Here are some numbered points:
tensor([ 2.00, -0.21,  0.51, -0.28,  1.21,  0.84,  0.37,  1.20, -0.22,  1.51, -0.62,  4.08, -1.87, -1.47,  1.30,  0.22]) 0
tensor([ 0.15,  0.54, -1.12, -1.23,  0.31,  1.32, -0.34, -0.14, -0.12,  0.85,  0.88, -0.53,  0.65, -0.39, -0.12,  0.45]) 1
tensor([ 2.50, -0.13, -1.52,  0.69,  0.04,  0.43, -0.55,  0.64,  1.94, -2.89, -2.55,  1.56, -0.63, -0.80,  1.04, -0.92]) 2
tensor([-1.14, -0.53,  0.46, -0.88,  1.03,  2.63,  0.89, -0.64, -0.50,  1.51,  1.46,  1.92, -1.76, -2.41, -0.97,  0.64]) 3
tensor([-0.15,  0.38, -0.11, -0.54,  1.93, -0.30,  0.57,  0.42, -0.06, -0.44, -0.24, -1.07,  0.54,  0.29,  0.07, -1.55]) 4
tensor([-0.77,  0.45,  0.14,  0.54, -0.92,  1.26, -1.09, -0.52,  0.70,  1.04,  0.52, -0.21, -1.54, -1.63, -0.15,  0.60]) 5
tensor([ 1.42, -1.12, -0.60, -1.05, -0.76, -0.56,  0.48,  0.30, -1.14, -1.23, -0.91, -0.05, -0.23,  1.61,  0.21, -1.57]) 6
tensor([-1.58, -0.11,  1.74,  0.70, -0.80, -0.06, -0.15, -0.38, -0.72,  2.10,  0.95, -0.19, -0.96, -0.47, -0.88,  1.07]) 7
tensor([-1.69,  1.59,  0.31,  1.60,  0.05, -1.84, -0.97,  0.00,  1.56, -0.83, -0.71, -3.21,  1.03,  0.05,  0.16, -0.85]) 8
tensor([-0.77,  0.57, -0.37,  0.04,  1.55, -0.55,  0.49,  0.04,  0.62, -1.34, -0.10, -1.41,  1.24,  0.17, -0.01, -1.07]) 9
tensor([ 2.12, -0.93, -2.15, -2.18,  0.57,  2.54,  0.41,  0.41, -0.64, -0.58, -0.14,  3.38, -0.56, -0.73, -0.01,  0.15]) 10
tensor([-0.23,  0.29, -0.73, -1.11, -0.78,  1.01, -0.77,  0.97, -1.54,  1.11, -0.41, -0.05,  0.32, -0.13,  0.16, -0.12]) 11
tensor([-0.52, -0.32,  0.80,  1.35,  1.01, -0.47,  0.83, -0.95,  1.56, -1.92,  0.06, -0.16, -0.19, -0.17, -0.24, -0.14]) 12
tensor([ 0.22,  0.53, -0.88, -1.03,  1.11,  1.48, -0.29,  0.68, -0.81,  0.77,  0.33,  0.99,  1.25, -0.70, -0.60,  0.99]) 13
tensor([ 1.35, -0.97, -0.58, -0.96, -0.60, -0.16,  0.36,  0.36, -0.94, -0.93, -0.80,  0.20, -0.32,  1.15,  0.21, -1.27]) 14
Which point above is nearest to each new point by angle? Its number follows each.
tensor([ 0.48,  0.59, -0.35,  0.20, -0.55,  0.04, -0.95,  1.38, -0.72,  0.53, -1.26, -0.20,  1.36,  0.49,  0.53,  0.39]) 11
tensor([-0.44,  1.29,  0.38,  0.43, -0.68, -1.36, -0.98,  0.09,  0.35,  0.53,  0.28, -1.82,  0.17,  0.27,  0.78, -0.78]) 8
tensor([-1.25,  0.07,  1.01,  0.11,  1.03,  1.24, -0.01,  0.96, -0.81,  3.48, -0.28,  2.20, -1.70, -2.30, -0.84,  1.22]) 3
tensor([ 1.10, -0.89, -1.04, -1.13, -0.51,  1.56,  0.73, -1.34,  0.69, -1.28,  1.10,  1.34, -1.22, -0.68,  0.05, -0.08]) 10
tensor([-3.22,  0.60,  2.36,  1.41, -1.40,  0.00, -1.06,  1.01, -1.63,  4.22, -0.42, -0.89, -1.26, -1.12, -0.94,  0.93]) 7
tensor([-0.39,  0.06, -0.66, -0.06,  0.09,  0.22,  0.14, -0.12,  0.16, -1.48, -0.20, -0.68,  0.80,  0.11, -0.13, -0.44]) 9
tensor([ 0.16,  0.47, -0.63, -0.87,  0.84,  1.13, -0.30,  0.59, -0.74,  0.78,  0.24,  0.78,  0.92, -0.52, -0.55,  0.76]) 13
tensor([-0.51, -0.51,  0.96,  1.15, -0.78, -0.34, -0.02, -0.15,  0.44, -0.72, -0.91,  0.39, -1.63, -0.42,  0.05, -0.55]) 12
tensor([-0.49,  1.59, -0.96,  0.83, -1.91,  0.60, -2.42,  0.78,  0.49,  0.02, -1.27, -2.54,  1.20, -0.41,  0.57,  0.31]) 8
tensor([ 2.29,  0.47, -1.41, -0.58,  0.21, -0.24, -0.84,  1.18,  0.21, -0.03, -1.52,  0.62,  0.70,  0.32,  0.80, -0.23]) 2
tensor([-0.45,  0.08, -0.34, -1.02, -0.58,  0.37, -0.46,  0.32, -1.30,  1.64,  0.58, -0.24, -0.13,  0.36, -0.40,  0.05]) 11
tensor([-0.11,  0.77,  0.18, -0.03, -1.63,  0.05, -1.03,  0.51, -0.85,  1.09,  0.03, -1.20,  0.67,  0.62,  0.62,  0.30]) 11
tensor([-0.38,  0.90,  0.20,  0.25, -0.25, -0.83, -0.62,  0.22,  0.17,  0.39,  0.16, -1.14,  0.12,  0.03,  0.61, -0.71]) 8
tensor([ 0.94, -0.42,  0.25,  1.36, -0.06, -0.80,  0.43, -1.02,  1.90, -2.41, -0.43, -0.09, -0.31,  0.24,  0.26, -0.18]) 12
tensor([-3.30,  1.23,  1.35,  0.86,  0.08,  0.01, -0.72, -0.38,  0.02,  2.79,  1.64, -1.76,  0.24, -1.00, -0.72,  1.39]) 7
tensor([-0.77, -0.49,  0.26, -0.70,  0.83,  1.96,  0.78, -0.38, -0.42,  0.92,  0.94,  1.43, -1.25, -1.70, -0.80,  0.40]) 3
tensor([-0.15, -1.13,  1.06,  1.92,  0.25, -1.92,  1.21, -1.36,  1.97, -2.66, -0.59, -0.30, -0.66,  0.22, -0.81, -0.55]) 12
tensor([ 1.32, -0.45, -0.28, -0.60,  0.80,  0.19,  0.65, -0.02,  0.06, -0.36,  0.29,  1.13,  0.14,  0.28,  0.43, -0.06]) 10
tensor([-1.65,  0.01,  2.20,  0.28,  3.91, -1.20,  2.15, -0.44,  0.22,  1.62,  1.59,  1.36, -1.21, -1.27, -0.88, -0.32]) 3
tensor([ 0.16,  1.21, -0.82, -1.53,  0.63,  0.72, -1.46,  2.53, -2.25,  3.36, -0.76,  0.28,  1.12,  0.04,  0.40,  0.22]) 11
tensor([ 1.12,  0.02,  0.89,  0.37,  0.56, -1.67,  0.26, -0.11,  0.77,  0.91,  0.42,  0.89, -0.80,  0.41,  0.81, -0.02]) 0
tensor([ 1.26, -0.50, -0.33, -0.73,  0.65,  0.33,  0.67, -0.04,  0.02, -0.42,  0.38,  1.06,  0.12,  0.24,  0.43, -0.04]) 10
tensor([-0.72, -0.34,  0.18, -0.53,  0.56,  1.75,  0.50, -0.42, -0.17,  0.78,  0.91,  1.10, -1.03, -1.57, -0.59,  0.47]) 3
tensor([ 0.24,  0.29,  0.96, -0.02,  0.19, -0.21, -0.33,  1.46, -1.19,  2.21, -0.84,  1.29, -0.92, -0.48,  0.56, -0.18]) 0
